M =
[[ 18  61  -9 -44]
 [ 22  41  -6 -26]
 [ -1   8   9 -22]
 [  5  46 -29 -58]]
The top-left entry -> 18
The entry in the bottom-left corner is 5
Which number is the 2nd-last entry, reading row by row?
Answer: -29
Which number is the entry just right of 18?
Answer: 61
Which number is the smallest entry in the last row?
Answer: -58
Which number is the second smallest entry?
Answer: -44
Which number is the 2nd entry on the main diagonal?
Answer: 41
Which number is the third entry in reading order?
Answer: -9

a = ((-38, -35, -1, -34, -17, 9, -11, 18, -39, -39, -19, 42, -4, -17, 41), (-10, 12, 22, 8, 17, 7, 3, 41, 21, 21, 7, -24, -41, -5, 19), (-17, 9, 14, 11, 5, 3, -17, 41, 6, 6, 18, -25, -34, -17, 16), (-13, -10, 20, -1, 9, 1, 1, 34, 5, 5, 56, -4, -37, 2, 22), (-23, -6, 10, -4, 4, 6, 3, 24, -8, -8, 25, 11, -25, -8, 23), (-11, 1, 14, 15, -4, -9, 0, 14, -21, -21, -19, 8, -30, -2, 24), (-18, 14, 34, -3, 25, -12, 4, 8, 34, 34, 8, 1, -37, -13, 18), (-27, 2, 15, -3, 32, 15, 17, 32, 32, 32, 3, -2, -35, -7, 1), (2, 23, 29, 5, 8, -14, 8, 10, 17, 17, -20, 12, -38, -6, 32), (-45, -14, 7, -13, 41, 25, 25, 33, 32, 32, -26, 11, -30, -6, -12), (-42, -9, 13, -19, 34, 18, 17, 27, 34, 34, -54, 10, -29, -12, 0))
The entry just right of the largest entry: -4
Give the entry just left of the largest entry.
Answer: 5
Give the minimum.
Answer: -54
The entry just right of the centre entry -> -21
The entry just right of the smallest entry -> 10
Give the largest entry.
Answer: 56

Read these off the table that follows. Indices start at 1.
1) Report the entry just right of -46.
2) Report the top entry of the column that holds the largest entry.
3) Report the entry directly below 22.
4) Report the top-right entry.
5) Report the entry in row 1 and column 3.
6) Report the entry directly above 33.
7) Report the entry directly below 13.
8) Report the entry at row 1, column 2.
[[-16   2  45  -7  24 -37  -4]
 [  9   5 -54  56  -9  -7  -9]
 [-17  28  43   0 -12  -3  -7]
 [-13  14  45 -22  -2   0   1]
 [  0 -27   3  -7  40 -41   2]
 [  0 -25  -3   6  41 -47  -2]
 [-13  37  22  21 -24   5  -9]
 [  6 -21 -35  34  32 -45  -5]
 [ 13  -7 -59  40  -7   3  -4]
 [ -2  36 -20  41 -45  30  -9]
 [ -8 -14  28 -12  36 -41  -1]
 [  5 -28 -19  11  39 -43  -1]
 [  1 -28   9 -16  39 -35   3]
 [ 11 -30 -36  14  33 -31   0]
 [ -7 -17  16   2  41 -50  -3]
 [  5  19 -46  58 -24   6 -10]]
1) 58
2) -7
3) -35
4) -4
5) 45
6) 39
7) -2
8) 2

x = [-54 -12 -19  40  12]
Give the entry just right of -12.
A: -19
Give the first entry from the left.
A: -54
The median entry -> -12

W =
array([[ 41,   0,  27,  33, -35,   0,  35,   1],
       [  6, -21, -42,  16,   0, -31,  -7,   5],
       [  0,  -1,   2, -30, -15,  46, -21,  28],
       [ 26, -12,  15,  15, -25, -12,  17, -28],
       [ -1,  24,   0, -40, -58,  51,   2,  34],
       [  0,   0, -21,   0,   0,  21, -23, -29],
       [ 37,  40,   0, -17, -10, -36,  30,  -3],
       [  4,  33,   2,   1,  -1,  41, -18,   3],
       [ 10, -18,   7, -17,  13, -18,   0, -52],
       [ 34,   0, -22, -28, -52,  14,  -8,   0],
       [  0, -13, -18,  16, -32,  -3,  33, -22],
       [ 33, -11,   0,  19,   0,  30, -22, -31],
       [ 13,  -5,  21,   1,   9,  41,  -4, -26],
       [ 34,  39,   0, -10,   0,  57,  36,   0],
       [ 41,  35, -13,  -2, -21,  52,  19, -29]])
The entry in the bottom-right corner? -29
The third entry on the main diagonal: 2
The smallest entry in the first column? -1
The 1st entry in reading order -> 41
The smallest entry in the last column -> -52
The largest entry in the last row? 52
The entry in the top-right corner? 1
The entry just left of -35: 33
The entry directly above the largest entry? 41
The entry directly above the smallest entry? -25
The last entry of the smallest entry's row? 34
The first entry in the row that holds the largest entry: 34
The bottom-left entry? 41
The bottom entry of the column that holds the smallest entry is -21
The entry just left of 28 is -21
The largest entry -> 57
The third largest entry? 51
The entry just right of 26 -> -12
The entry just left of the smallest entry? -40
The entry just left of the largest entry? 0
The entry just left of -36 is -10
The 2nd-last entry, reading row by row: 19
The entry just right of -15: 46
The top entry of the column that holds the largest entry? 0
The entry directly above -30? 16

0.730	0.249	0.794	0.083	0.596	2.190	1.362	0.603	-1.555	0.279	0.171	-1.140	0.634
The entry just right of 2.190 is 1.362
The entry just right of 0.171?
Answer: -1.140
The entry just left of the smallest entry?
Answer: 0.603
The entry just left of 0.596?
Answer: 0.083
The entry just left of the largest entry?
Answer: 0.596
